[141 140 135 145 140 145 121 145 140 138 134 145] -> L
[ 63  62  73  62 141  75 139 109  97  73 144  86] -> X
[102 111  95 140  98 115 122  97 143  90  97 146] -> H
[142 148 135 147 141 144 138 137 152 133 135 145] -> E
both X H:  -> [97]
both H L:  -> [140]
both L X:  -> [141]
both L H:  -> [140]
asked: [142 148 135 147 141 144 138 137 152 133 135 145] -> E
both X L:  -> [141]
asked: [141 140 135 145 140 145 121 145 140 138 134 145] -> L

[111 123 110 147 168 115 128 106 125 124 104 117 138  81 138 123 142 104
 150 131 143 115 145 167 103 129 121 125 104  99  86 107 142 117  96  84
 123 136]  A
[ 80  76 115 118 120 129 123 119 107 126 121 138 108  96 111 122 137 135
 145 140 135 117 128 135 122 143  67  84 121 106 110 128 113 135 113 103
 146 142]  M
[ 80  76 115 118 120 129 123 119 111 126 121 138 108  96 111 120 137 135
 145 140 135 117 122 102 122 143  67  84 121 134 110 128 113 135 113 103
 146 128]  Y
asked: [ 80  76 115 118 120 129 123 119 111 126 121 138 108  96 111 120 137 135
 145 140 135 117 122 102 122 143  67  84 121 134 110 128 113 135 113 103
 146 128] -> Y
asked: [111 123 110 147 168 115 128 106 125 124 104 117 138  81 138 123 142 104
 150 131 143 115 145 167 103 129 121 125 104  99  86 107 142 117  96  84
 123 136] -> A
asked: [ 80  76 115 118 120 129 123 119 107 126 121 138 108  96 111 122 137 135
 145 140 135 117 128 135 122 143  67  84 121 106 110 128 113 135 113 103
 146 142] -> M

[121 133 140 140 137 104 135] = R
[ 95 118 167 147 126 117 128] = D
[125 119 135 120 134 130 117] = Q
[ 95 126 167 121 108 147 146] = U
both R Q:  -> [135]
both R U:  -> [121]
both D Q:  -> [117]
both Q D:  -> [117]
both Q R:  -> [135]
both U R:  -> [121]

[131  91 131 111 111 111 128 150] = git
[ 84 179 154 177 179 185 111 185] = Bupor
[ 91 103 112 140 176 115 163 106] = betem
[103  91 131 111 111 175 115  90] = Vap
[121  86 125 122 114 112 126 150] = zozo
[130 122 121 146 125 111 136  77] = Zazad
[ 75 156 166 191 177  90  99 188] = keke
both Bupor Zazad:  -> [111]
both Bupor keke:  -> [177]
both Bupor Vap:  -> [111]
asked: [ 91 103 112 140 176 115 163 106] -> betem
both Zazad Vap:  -> [111]
both Vap keke:  -> [90]

[ 91 135 131 156 148 134 160 124 116 139 150 133 158 155  90 122 121 156
 138 153 147] -> bopo
[126 111 142 131 137 114 129 154 142 111 113 133 136 139 138 166 118 132
 111 133  98] -> Favuk
[ 90 149 150 146 144 143 142 121 109 142 144 128 149 139 102 108 128 145
 120 143 158] -> lufil
[154 131 107 129 115 135 115 148 145 146 137 133 119 116 139 153 140 127
 139 125 134] -> tugu
[127 120 132  65  82 124  81 121 118 127  95  63  68  78 115 123 122  63
 126  67 125] -> sut
[ 59 125 127 143 125 122 119 151 131 127 116  90 117 124  76 159 112 108
 124 114 125] -> Vip
[ 81 154 148 155 144 148 145 123 109 155 154 125 157 136  95 118 122 152
 151 142 162] -> domat
[143 149 111  94 106 145  93 132 131 133 114 113  90 101 139 127 138  95
 138 104 150] -> Nifo
[ 81 154 148 155 144 148 145 123 109 155 154 125 157 136  95 118 122 152
 151 142 153] -> napar
[ 91 143 123 130 133 148 118 150 131 156 135 115 130 121 109 147 134 128
 152 130 156] -> nare
asked: [127 120 132  65  82 124  81 121 118 127  95  63  68  78 115 123 122  63
 126  67 125] -> sut
asked: [143 149 111  94 106 145  93 132 131 133 114 113  90 101 139 127 138  95
 138 104 150] -> Nifo
asked: [ 81 154 148 155 144 148 145 123 109 155 154 125 157 136  95 118 122 152
 151 142 153] -> napar

[116 161 112 100] : tenar
[ 76 146 118 100] : mov
[111 104 102 135] : bige
[ 76 132  99 120] : pil
[174 109 113 136] : Mina
[174 109 146 101] : kifen
[174 110 146 159] : kunu
[ 77  83 138 103] : vis
[116 161 112 164] : bebad
both mov pil:  -> [76]
both mov tenar:  -> [100]

[125 114 156 101 173  89 132  97  91 105 157 170  91 111 141 100]  bufu
[140 160 116 199 140 102  68 110 179 158 132 156 100 189 157 162]  nelof
[107 125 111 143 119  77  93  95 169 155 114 118 140 163 118 126]  naf
[125 114 154 101 173  89 178  97  91 115  97 170  91  75 155 149]  deduf
both nelof naf:  -> [140]
asked: [140 160 116 199 140 102  68 110 179 158 132 156 100 189 157 162] -> nelof
asked: [107 125 111 143 119  77  93  95 169 155 114 118 140 163 118 126] -> naf
both naf nelof:  -> [140]
asked: [125 114 156 101 173  89 132  97  91 105 157 170  91 111 141 100] -> bufu

[104 130 143 116 165 190  93 138 174  70  71  64 192 135  96] = Peger
[ 80  72  87  62 161 123 154  68 150 130 130  79 128 163 104] = sefe
[138  85 151 158 119 130 104  87  81 172 135 177 144 144 143] = morat
[134 193  86  70  78 125  74 193  95 157 145  78 175  68 143] = kug
[158 138 101 137 174 130 124  86  65 186  78  63  95 150  62] = guno
[134 193  86  70  78 194  74 193  95  61 192  78 112  68  69] = gipez
asked: [104 130 143 116 165 190  93 138 174  70  71  64 192 135  96] -> Peger
both gipez sefe:  -> [68]
both sefe gipez:  -> [68]
both sefe kug:  -> [68]
both kug morat:  -> [143]
both morat kug:  -> [143]

[136 114 130  93 122  99 126 140 124 123  94  96 101 127 128 115  88 127
 133 134 128 123 101  78 134 121 126] -> mufe
[101 111 121 146 140 137 143 124 130 102 117 125 108 136 142 133 146 133
 134 119 102 114 121  87 131 134 134] -> lum
[136 114 130  93 122  99 126 140 124 107  94  96 101 127 128 115  88 102
 141 111 141 144 111 150 148 123  98] -> dafe
[169 119 135  85 129  90 135 120 134 119  97  96 119 138 132 123  70 112
 111 124 110 115 103 174 104 124 102] -> Gil
[169 119 135  85 129  90 135 120 134 119  97  96 119 138 132 123  70 116
 111 124 110 115 103 174 104 124 102] -> Zab
[160 101 137 145 134 140 130 124 115 101 113 113 116 132 130 125 140 122
 116 119 118 123 143 161 105 133 123] -> pefad
[120 123 111 149 112 148 112 123 113 125 137 134 120 120 116 115 159 127
 130 112 130 122 141 109 128 148 124] -> zod
asked: [169 119 135  85 129  90 135 120 134 119  97  96 119 138 132 123  70 112
 111 124 110 115 103 174 104 124 102] -> Gil
asked: [120 123 111 149 112 148 112 123 113 125 137 134 120 120 116 115 159 127
 130 112 130 122 141 109 128 148 124] -> zod

[164 138 137  92 164 113 138 102 117 156]  mer
[114 138 160  92  72 113 138 139 162 174]  Manu
[178 171 155  72 130 151 157  66 154 173]  sus
[114 138 160  92  72 113 163 139 163 124]  dibiz
[163 132 160 124 123 125 124  86 142 147]  Pinen
both dibiz sus:  -> [72]
asked: [163 132 160 124 123 125 124  86 142 147] -> Pinen
asked: [164 138 137  92 164 113 138 102 117 156] -> mer
asked: [114 138 160  92  72 113 138 139 162 174] -> Manu
both sus dibiz:  -> [72]

[147 136 142 107 128 139 135 116 119 137 131 127 122 119 156 114 139 132
 139 127 124 130 131  98 136  91 143 119 129] : zopig
[128  94 125 116 133 124 141 125 148 137 126 110 129 108 128 141 153 128
 117 148 140 133 111 100 129 125 120 131 120] : pabu
[123 102 126 144 148 104 141 136 121 137 118 133 156 115 135 133 138 123
 145 103 131 133 144 134 147 117 143 141 124] : Tun
[128  79 121 119 129 124 138 138 141 137 106 119 135 124 126 129 149 129
 127 120 129 134 106  97 137 128 125 130 110] : zesi
[123 117 123 118 129 123 115 131 118 137 117  93 126 130 122 140 143 149
 102 134 149 134 118  95 127 126 114 122 131] : ruruf
[132 134 129 149 128 125 136 130 141 137 137 169 132 125 129 125 109 109
 147 118 111 133 131 184 130 131 137 141 123] : zama
[133 121 126 100 116 154 135 131 131 137 121 130 123 128 136  92 136 127
 141 119 109 133 120  88 134 119 135 112 121] : Nid
[116 108 123 116 131 124 129 128 132 137 121  94 127 125 124 146 146 134
 105 150 148 134 118  98 124 128 112 125 128] : Lelol
[129 123 123 145 121 121 120 134 150 137 122 128 129 131  94 140 127 130
 113 128 131 134 104 140 117 177 110 140 121] : kerik
[127 120 126 108 124 129 125 130 100 137 118 107 126 127 136 126 143 144
 125 124 135 133 128  83 136 108 130 113 132] : lal
asked: [128  94 125 116 133 124 141 125 148 137 126 110 129 108 128 141 153 128
 117 148 140 133 111 100 129 125 120 131 120] -> pabu
asked: [116 108 123 116 131 124 129 128 132 137 121  94 127 125 124 146 146 134
 105 150 148 134 118  98 124 128 112 125 128] -> Lelol

